Rotation paths and how fast each direction turns (degrees each step):
Each turn is a multiple of 5 degrees from 10 to 175, or 0.
Each row of a path follows its step; steps can be skipped.
Path 1:
step 2: [  0  -8   7   1   3  -4 -14   5   3  -9  -3  -3   7  -7  -3  12  -5  -5
  -6   3  -5  -5   8   0  -3   4   2  11 -11  15   5   5   1  -7   0  -1
   0  -2  -8   3   3]
step 3: [  2  -2  11  -4  -2   5   2  -6  10 -15  -5   4   6  -1  -1   2   9   4
  -1  -4  -3  -3   3   5  -4   4  -6  10   0  10   2   8   3 -11   3  -7
   8  -2   4 -11  -4]
step 8: [-1 -7 -2 -7 -4 -2  2  0  5 -3  5  7  6  3  5  0 -3  5  0  7  2 -3  9 -1
  2  0  3 18 -8  4 15  1 -1 -9  8 -2  4 14  2 10 -1]
step 19: [  7  -5   5   1   0  11 -19  -4   2   3   5   1   2   8   3   8  -6   4
   2   1   3   1   2   9   4   2   2  18   3   4   2   1   1 -13   2   4
  -2   3  -7  -1   4]
step 20: [ -1   7   5   5   4   5   1  -4   6  -4   5  -1   3   4 -17   3   8   5
   0  10   2   1   1   6   5   8   1   9   1  -2   6   3  -2 -13  -3 -11
   3   4  -7 -11  10]
step 21: [ -9   6  -1  -5  -2  -4  -8   6  -4  -6  -4  13   5   1  -9   6  -4   3
 -10  12   1   1   9  -1   8  -2   1  11  -9   8   3  -3  -5  -8   6  -3
  -2  -3  -5  -4   1]
step 22: [ 6 -7 11 -6  6  5 -6 -6  6 -7 -3  5  4 12  6 10 -4  4 -7  0 -2  0  1  6
  2 -4 -7 16 -1 10  5 -6  3 -7  4 -3 -6  5 -6 -2 -4]
step 23: [  8   6   0  -5  -4   8  -3  -8  -5  -9   0   1  -2   9 -12   6   8   5
  -6   2   1  -5   0   5   3   8  -8   1   1   4   7   9   5  -5  -5  -4
  -4   6  -8 -14   5]
Speeds:
[ 5 -2  2  2  5 -2 -2  2 -1  2 -1 -2  1 -1  1  1 -1 -3 -2  1  0  0 -5  1
  0 -1 -1  0  1 -3  1  0 -3 -3  3 -1 -2 -3  0  1  0]
145
[ 0  0  2 -1 -1 -1  4 -1  4 -2  1 -5 -2  0  0 -1 -1  4 -1 -1 -1  3  0  3
  4  1  0  4  0 -2  2 -3 -1  2  2  2  2 -2  1  1 -2]
155
[ 2  5 -3  0 -2 -5 -4 -2 -1  0 -3 -3  1 -1 -3  0 -1  0 -1  2  2  0  3 -1
  0  2  1 -1  0  0 -2  0  0  3  4  0 -1  0 -2 -1 -2]
130
[ 2  1  2 -2 -1  2 -3 -3  0  0 -2 -4  1  1  3 -1 -1 -2 -1 -2  0  4 -1  1
  0 -2  0  0  4  5 -2  1  2 -1 -2 -1  3  0  1 -2  3]
110
[ 1 -1 -2  1  3  1  0 -1  3 -2  0  1  1  0  2 -1  3  1  0  4  0  3 -1  1
 -5  4 -3  0  2 -1  0 -2 -3  3  1  0  0  2  2 -4  4]
130
[-4  2  3 -3  1  0 -2  2  0 -3 -4  3  2  1  1 -1  3  1  1  3  0  1 -3  0
  0 -3  1 -1  0 -1 -4  0 -1  0  2  1  2 -2  2  0 -4]
100
[ 2  0 -2 -2 -1  0  0  0 -4  0  0  0 -1  3  3 -2  0  2 -3 -2  2 -1 -2  1
 -1 -2 -1  0  1  1  2  0  0  1 -1 -3 -5  3  3 -1 -6]
80
[ 1  0 -2 -1  0 -1  1  2 -4 -3  1  0 -1  2 -1 -1  0  0  0  1 -2  1 -1 -2
  4  0  4 -1  0 -3  2  0  2  0  2 -5  4  1  4 -2  4]
110
